Each path below is one point turned by a fixed rotation once a step. After each direction that follows a path, write how fast that rotation turns it, in degrees per step (0 if it stays still).
Each turn is a multiple of 5 degrees from 10 to 175, or 0.
Each row of a path follows its step; steps can be skipped.

step 1: [ 1.66  2.30 -2.95  0.60  1.56 -1.78  2.28  1.10 -2.27  1.12  2.14 -0.63
  5.90  0.04 -0.61 -1.65  2.18 -1.89  1.18  1.35 -2.92 -1.03  2.52 -0.56
  0.86 -0.38 -1.34 -3.06 -0.23 -1.03 -0.82  1.90 -0.19 -2.72  2.09 -3.39
 -1.03]
step 6: [ 0.59  1.94 -0.43  0.25 -3.12  2.99 -0.38 -1.39  0.66  1.14 -1.38 -1.07
  3.44  1.17 -0.42 -0.90  1.64  0.89  2.38 -0.24  4.75 -1.26 -3.31 -4.37
 -2.31 -2.00 -1.77  1.42  0.33  1.00 -1.76 -3.33  1.27 -0.18  0.21  1.25
 -2.42]
step 7: [-1.41  0.49  0.87  0.63  0.60  0.36  2.06  0.33  1.60  3.87  0.89  2.04
 -0.59 -0.35 -2.84 -2.10  1.48 -0.38  2.19  0.32  0.07 -0.89  3.13  2.68
  1.71  1.92 -3.10 -6.40 -1.70  1.05 -0.80 -0.01  0.27  0.51  3.28  0.95
  1.90]
step 9: [ 1.64  0.69 -2.18  1.12 -0.81  2.45 -4.85 -1.77 -0.98  3.43 -1.44  1.50
 -2.07 -1.68 -0.41  1.07 -1.71 -0.52 -2.60  1.50  0.59  0.62 -3.74  0.94
  0.71  2.69 -1.29 -3.63  0.29 -4.29  0.51  1.04  1.69 -1.36  0.28  2.03
 -0.77]
step 13: [-1.06  1.81  0.30  0.79 -2.17 -0.03  0.27 -2.01 -0.93  3.38  1.44  5.17
  3.29  0.94 -3.64 -2.91 -2.01 -2.48 -0.30  2.60 -2.63 -0.90 -0.89  1.54
 -0.49  1.33 -2.76 -0.13  1.26 -1.72 -0.62 -3.30 -1.70  0.57 -0.92 -0.73
  0.16]
step 15: [-1.28  0.61  1.64 -1.33  0.03  1.76 -0.82  0.85  1.48  2.92 -0.27 -0.85
 -1.69  2.02 -2.45  0.04  1.20  0.06  0.44  2.59 -0.44  0.02 -3.72 -5.38
  2.01  3.21  1.39  2.46 -0.84 -3.73  0.98 -1.52  1.90 -0.44 -0.41  2.57
 -2.95]
step 17: [ 1.88  0.19 -0.18 -0.40  3.48  1.68  0.41  1.39  0.09 -1.09  2.51  1.92
  1.09 -1.83 -1.42 -3.32  4.05 -5.26  1.80 -0.40  0.24 -0.39 -0.95 -2.56
 -1.05  2.41 -0.75  1.48  1.74 -1.43 -2.59  0.14  0.17  3.19 -0.28 -3.09
  1.17]
step 18: [ 0.65  1.49 -4.54 -1.42  2.35 -0.52 -3.51 -0.85 -0.60  1.26 -2.30 -1.15
  1.56  1.40  1.22 -0.04 -0.58  0.77  1.21  1.74  2.95  1.59 -1.38 -2.85
  1.09 -2.71 -1.67 -4.89 -1.46 -0.76  2.41 -2.04 -1.46 -2.16  1.86 -0.73
  1.80]
step 20: [ 2.01  1.47 -0.14  0.11 -2.66 -1.63  1.22  2.46  0.61  1.54 -0.08 -0.99
  0.70 -0.69 -1.11 -0.63  1.25 -2.55 -2.00 -1.63 -1.86 -1.58  3.12 -1.43
  1.72  1.44 -0.64 -5.52  0.22 -0.99  2.92  1.39 -1.00 -3.78 -2.52 -3.63
 -1.72]
step 22: [-0.80  5.00 -2.31  0.62 -1.48  3.08  3.31 -1.26 -1.77  2.58 -1.46 -2.82
  1.09  2.34 -1.43 -2.26 -2.65 -1.25  1.53  2.80 -1.05  0.20 -2.68  0.86
 -0.34 -1.58 -0.95 -3.24  1.81 -0.52 -2.02  1.55  2.33 -0.85  0.09  0.01
 -0.39]
step 24: [-0.56  2.96 -0.08 -3.57  1.38 -0.02 -1.69  0.33  1.48 -2.77 -0.79  0.60
 -0.66 -0.77 -2.03 -0.11 -2.16 -0.75  2.59  0.10 -2.40  1.16 -0.12 -3.28
  5.17  3.57 -2.75 -2.69 -1.19 -1.31 -0.09 -1.46  2.03 -2.51 -0.21  0.34
  2.08]
[ 0.66  0.03  0.68 -0.74 -0.30  0.55 -0.72 -0.09 -0.60  0.81  0.71 -0.68
  0.20  0.67 -1.00  0.65  0.21 -0.53 -0.61  0.68 -0.52  0.49  0.47 -0.11
 -0.02 -0.16  0.35  0.24  0.41  0.34  0.03  2.03  0.40  0.18  0.71  0.95
  0.04] | 55
[-0.38  0.95 -0.34 -0.29  0.40 -0.01 -0.43  1.55 -0.02 -0.29 -0.19  0.78
  1.05 -0.08  0.67  0.27 -0.68 -0.98  0.41  0.64  0.28 -0.27  0.68 -0.40
 -0.84 -0.08  0.29 -0.46 -0.37  1.02 -1.17 -0.41 -0.07  0.47  0.67  0.94
  0.09] | 65
[-0.40 -0.52 -0.99 -0.44 -0.60  0.47  0.04 -0.18  0.41 -0.71  0.19 -0.55
 -0.82 -0.10 -0.33 -0.93  0.81 -0.88  0.88  0.47  0.02 -0.25 -0.73  0.33
 -0.07 -1.49  0.14  0.39 -0.49  0.31 -1.34  0.49  0.10 -0.34  0.87 -0.72
 -0.46] | 65
[-0.30 -0.22 -0.09  0.36  0.82  0.64  1.05 -0.42  0.48  0.25 -0.32 -0.18
  0.10  0.99 -0.59  0.11  0.20 -1.06  0.77  0.08  1.59  0.40 -0.57  0.52
 -0.14 -0.26  0.87 -0.23  0.33  0.54  1.05 -0.17 -0.53 -0.28 -0.26  0.89
  1.15] | 95
[ 0.15 -0.22 -0.09 -0.75  0.78 -0.25  0.77 -0.77 -0.31  0.99  0.13 -0.29
 -0.70 -1.30 -0.23 -0.16 -1.99 -0.56  0.28  0.16 -0.13 -1.50  0.00 -0.47
  0.01  0.25  0.18 -0.54 -0.21 -0.09  0.21  0.34 -0.09 -0.71  0.66 -0.11
  0.13] | 170
[-0.37  1.36  0.25 -0.78 -0.89  0.36  0.60  0.15 -0.03  0.03  0.67  0.81
 -0.37  0.19  1.09  0.33 -0.18  0.07 -0.05  0.05 -0.94  0.28 -0.34  0.53
 -0.47 -0.55  0.80  0.10  1.27  0.11  0.64  0.01 -1.24 -1.23  0.06 -0.46
 -0.24] | 40
[-1.34  0.60 -1.07  0.31  0.04  0.71 -1.51 -0.29 -0.12 -0.37 -0.39 -0.07
 -0.11  0.22 -0.27 -0.66 -0.40  1.07  0.41 -0.78 -0.31 -0.92 -0.67 -0.64
 -0.37 -0.14  0.16  0.26  0.29 -0.16  0.94  0.58  0.08  0.03  0.09  1.33
 -0.18] | 115
